128 stands for zero in the data rows.
Some points:
[123 117 121 136 112 105 142 136 255 197 123 114 250 118 110  91 123 121
 133 108 140 122 137 144 169 110 126  88 100  86 155  89 128 108 156  92
  87 132 144 147 148 129 113 106 137 121 127  98 114 142 113 131  87 155
 101 193 197 133  96 146 117 153 149 142]
[126 103 113 118 120  98 122 131 232 245 129 124 161 123 113 122 126 129
 121  77  99 120 116 138  88 211 189  62 133 141 147 150 145 150 118 148
 126 110 105  82 124 174 158 130  90  94  67 150 104 112  88 125 164 115
 121 145 103 133 164 191 149 121 122 161]
[122 150 131 118  97 137 120 126  78  93 118 119 227 130 121 131 112 133
 133 142 112 122  99 168 152  97 201 155  85  75 157  98 109 160 136 120
 105  85 136 151 146 132 135 112 119 109 124 109 143 103 184  60 158 108
 166 161 118 220 194 141 170 158 132 158]
[111 104 122 138 131 133 128 130 117  58 130 117 176  88 127 105 120 112
 124 255 119 128 115 140 111 202 203  86 137 134 122 159 108 125 153 127
 114 137 179 162 129  83 133 133  96 100  78 136 111 133 178 112 105 132
 104  80 164 153 143 161 166 151 132 129]
[129 120 127 122 109 255 109 150 100 205 112 121  73 117  99 135 114 122
 108 218 125 126 125 136 148 119 165 132 131  95 110 136 158 107 162 165
  90 133 123 147 163 153 162 154 112 121 123 138 166 150 104 114  80 157
  98 142 147  87 160 122 140 149 133  94]
[131 129 118 126 113 173 120 110 113 189 119 130  90 120 122 118 109 137
 131 216 104 111 133 131  86  98 135 135 126 101 101 172 149 138 158 150
 156  75  84 183 125 131 127  77 115  50 136 123 124 100 110 119 126  58
 146 184 169 103  87  98 144 129 183 143]
[124 100  94 114 127 164 127 125 120 109 122 129 197 138 146 103  93 114
 105 121 112 115 131  96 116  90 138 161  89 124  78 143 156 145 106 199
 165 128 195 149 192 117 112 116 123 166 156 200 119 122  65 175 126 132
 113 126 116 131 122 143 178  84 137 117]
[115 122 129 121 126 230 135 118 133  81 121 118 106 128 124 112 209 127
 122 110 105 109 115  85 152 159 101 118 141 110  75 127 108 121 112 149
 164 114 153  93 155 178 102  96 112 162 144 136 108 125  86 136 161  78
 142 158 120 177 113 145 150 200 149 107]
[141 116 112 161 113  53 116 148  94 112 129 138 100  83 103 118 163 120
 109  73 159 129 106 111 147  92 119 129 133 113  49 167 130 148 117 128
 158 166 161  89 134 135 126 102 130  57  94 135 162 114  99 161 103 146
 146 172 143 141 132 123 158 201 149  55]
[112 128 116 139 111 124 121 111 117 116 116 137 110 134 133 114 110 139
 101 139 174  84 120 131 114 119  44 109 164 182 104 116 126  49  56 136
  85 144 143 138  72  73 156 125  92 131 102 106 170  91  93 115 167 205
 157 194 140 176 142 113 157 104 186 150]
[141 124 119 137 119 108 135  98 140 130 130 130 117 243  72 114 121  80
 129 199 160  96 126 121 129 135 125 181 113 137 177 129 102  99  94  81
 204 174 149 116 101  94 193 136 122 130 110  80 106 117 105 152 158 137
 160 117  76 102 161 150  97 125 161  34]
[116 142 141 140 124 136 123  86 128 140 106 140 126  79 255 110 110 197
 121 102 133 113 125 100 101 112  92 126 119 106 225 113 126 106 161  99
 171 160 160 151  88 154 146 135 140 104 102 117 112 148 155 160 153 119
 139  84  83  87 159  76 138 156 123  64]
[134  88 109  96 124 131 126 206 127  98 120 131 102 118 194 129 140  78
 110 123 136  91 117 135 141 126  85 101 134 136 228  73 133 161 113 107
 146 163 106 147 196 116 104 138 121  99  74 146 144 133 148 177 146 124
 153 114  96  90 134  62  64 146 170 167]
[126  84 126 123 143 124 130  96 114 110 253 123 108 123  84 117 118 231
 102 113 183  45  88 155 109  92  97 144 126 130 176 122 134 112 122 161
 113 120  93 131 153 133 114 190 158 137 117 107 125 147 145 156 114 100
  98 112 102 139 100 179 118 114 101 142]
[120 110  78 136 126 126 115 102 120 110 102 255 112  99 115 109 134  88
 109 110 170 181 126 114  88 125 126 157 128 114 154  87 113 132 151 192
 122  83  96  91 110 108 140 141 141 164 130  79 106 106 153 151 127 118
 117 109 161 130 118 144  98 114 108 152]
[126 120  51 111 119 109 135 113 121 133  91 108 106 136 109 132 149 246
 119 121 124 197 126 114 185 125 119 117 135 146 166 121  99 118 149 186
 142 164  96 123 153  76 189  95 131 138 144 108 110 150 147 116 125 154
 170  68 123 144  87 128 112 127 110 118]
[129 110 223 115 117 102 134  88 116 132  92 123 112 127  91 108 130  96
  78 133 157 171 153 109 134 160  89 125 106 209 179  81 116 166 119 189
 121 116 114 136  97 157 131 128 153  99 161 122 137 141 143 148  73 107
 141 123  89 171 109 105 147 124 104 149]
[114 131 195 124 149 125 134 139 123 120 139  50 122 116 134 132 118 101
 113 110 235 213 131 144 130 136 134 167 142  73 130 127  98 131 102 161
 118  94 114  78 116  88 142 119 129 108 114 142 104 148 113 154 169 118
 161 111 162  95 101 115 145  94  82 162]
[144  84 203 137 109 118 120 123 113 126 104 128 114 133 124  87 108 115
 226 116  59 210 120 153 129 118 109 144 159 109 106 164 121  98  98 142
 113 158  78 131 142 106  90 185 157 140 135 151 126 145 125 156 190 128
  68 144 113 148 126 143 128 130 116 122]
[113 104 239 106 119 120 115 109 114 120 158 137 129 116 127 110 126 127
 200  95  98 173  93 221 170 124 117 124 150 170  96 109 142 130 155 147
 192 144 131 146 100 132 134 100  99 159 162 122 119 118 107 100  86 162
 154  90 136  66 142 144 112 126 143 155]
[104 199  98 255 113 104 138 203 108 140 126 119 109 127 124 106 108 104
  90 121  95 110 100 178 147 130 124 130 125 175 136 137 113 141 129 110
 161 138 101 132 140 168  87 136 114 172 164 141 123 141 127 124 144 122
 140  91 149 115 102 115 143 113  88 161]
[148 216 106  73 141 114 109 252 105 128 111 111 114 125 104  54 132 141
 191 104 118  77 150 126 118 151 132 161 156 138 114 127 110 132 124 129
 168 116 137 144  95 147 132 120 156 141 140 121 119 133 150 144 134 138
  92 119 143 120 135 128 124 103  69 149]
[149 255 137  98 118 129 112  80 230  76 122 125  84 128 118 191 114 113
  68 123  98 124 116 125 146 105 131 116 132 143 100 145 109 134 142 111
 138 145 120 140 129 119  94 127 138 119 125 117 162 117 130 139 155 125
  80 123 126  95 146 159 119 105  54 165]
[104 234 103 122 105 106 137  90  86 132 123 118 134 105 129 199 134 115
 231 120 125 132  86  95 158 138 103 131 116 141 114 139 133 160 107  99
  85 112 134 155 120 151 137 161 115 153  97 152 144 142 106 164 104 101
  77 137 113 135  91 147  75  85 161 137]
[154  93 120 117 121 138 120 142  79 134 132 134 227 121 121 255 140 121
  83 110 116 124 198 153 136 176 141 127 155 148 100 113 150  77 137  76
 158 149 129 128 105 140 118 133 183 152 138 116 150 108 138 142 126  96
 124 148 154 114 104 112  99 100  68 102]
[ 90  65 106 126 111 112 119 129 150 112 100 114  67 121 108 245  91 140
 195 109 122 117 203 116 157 116 131 110 151 128 107 145 130 138 130  58
 144  68 179 126 129 156 115 188 146 137 151 139  86  78 159 127 114 144
 145 131 135 156 148  99 135  89 119 122]
[ 84 126 124 123  86 106  91 126 125 125 250 122 120 116 110 115 220 111
 128 118 111 134 233  57  40  82 151 117 102 118 125 156 124 118 103  89
  49 131  88 159 122 127  93  76 122 188 167 172 137 169 178  67 131 165
 168 118  78  74 137 116 113 166 141 112]
[ 87 113 126 127 255 108 102 117 111 115 122 134  96 255 255 111 131 130
 111 112  98 111 114 122 135 135 174 138 115 124  90 120 169 150 137  96
  50 151  95  95 104 105  96 111 144 111 104 110 105 120 105  73  40 133
 114 167 153 165 130 124 101 116 106 106]
[255 122 123 127 244 122 255 124 126 127 112 123 123 107 108 117 107 123
 121 112 124 127 112  95  77 131 108 119 109 108  90 143 174 156 162  63
  65 101 167  46 125 129 132 142 121 149 225 138 178 156 156  15 145 135
 120  51 104 111 132  82 116 130 216 139]
These points spread out most along one direction. Take the direction at right angles to it along which they spread out most. Go by this last direction. Where along it does each point below lie, from 0 to 99? 50 is the average, and the first point above lies past it. One standard deviation of the points above along it is 16.
[ 87 113 126 127 255 108 102 117 111 115 122 134  96 255 255 111 131 130
 111 112  98 111 114 122 135 135 174 138 115 124  90 120 169 150 137  96
  50 151  95  95 104 105  96 111 144 111 104 110 105 120 105  73  40 133
 114 167 153 165 130 124 101 116 106 106] 55
[144  84 203 137 109 118 120 123 113 126 104 128 114 133 124  87 108 115
 226 116  59 210 120 153 129 118 109 144 159 109 106 164 121  98  98 142
 113 158  78 131 142 106  90 185 157 140 135 151 126 145 125 156 190 128
  68 144 113 148 126 143 128 130 116 122] 49
[ 90  65 106 126 111 112 119 129 150 112 100 114  67 121 108 245  91 140
 195 109 122 117 203 116 157 116 131 110 151 128 107 145 130 138 130  58
 144  68 179 126 129 156 115 188 146 137 151 139  86  78 159 127 114 144
 145 131 135 156 148  99 135  89 119 122] 48
[114 131 195 124 149 125 134 139 123 120 139  50 122 116 134 132 118 101
 113 110 235 213 131 144 130 136 134 167 142  73 130 127  98 131 102 161
 118  94 114  78 116  88 142 119 129 108 114 142 104 148 113 154 169 118
 161 111 162  95 101 115 145  94  82 162] 42
[104 234 103 122 105 106 137  90  86 132 123 118 134 105 129 199 134 115
 231 120 125 132  86  95 158 138 103 131 116 141 114 139 133 160 107  99
  85 112 134 155 120 151 137 161 115 153  97 152 144 142 106 164 104 101
  77 137 113 135  91 147  75  85 161 137] 49
[129 110 223 115 117 102 134  88 116 132  92 123 112 127  91 108 130  96
  78 133 157 171 153 109 134 160  89 125 106 209 179  81 116 166 119 189
 121 116 114 136  97 157 131 128 153  99 161 122 137 141 143 148  73 107
 141 123  89 171 109 105 147 124 104 149] 36
[255 122 123 127 244 122 255 124 126 127 112 123 123 107 108 117 107 123
 121 112 124 127 112  95  77 131 108 119 109 108  90 143 174 156 162  63
  65 101 167  46 125 129 132 142 121 149 225 138 178 156 156  15 145 135
 120  51 104 111 132  82 116 130 216 139] 28
[122 150 131 118  97 137 120 126  78  93 118 119 227 130 121 131 112 133
 133 142 112 122  99 168 152  97 201 155  85  75 157  98 109 160 136 120
 105  85 136 151 146 132 135 112 119 109 124 109 143 103 184  60 158 108
 166 161 118 220 194 141 170 158 132 158] 74
[148 216 106  73 141 114 109 252 105 128 111 111 114 125 104  54 132 141
 191 104 118  77 150 126 118 151 132 161 156 138 114 127 110 132 124 129
 168 116 137 144  95 147 132 120 156 141 140 121 119 133 150 144 134 138
  92 119 143 120 135 128 124 103  69 149] 45
[120 110  78 136 126 126 115 102 120 110 102 255 112  99 115 109 134  88
 109 110 170 181 126 114  88 125 126 157 128 114 154  87 113 132 151 192
 122  83  96  91 110 108 140 141 141 164 130  79 106 106 153 151 127 118
 117 109 161 130 118 144  98 114 108 152] 39
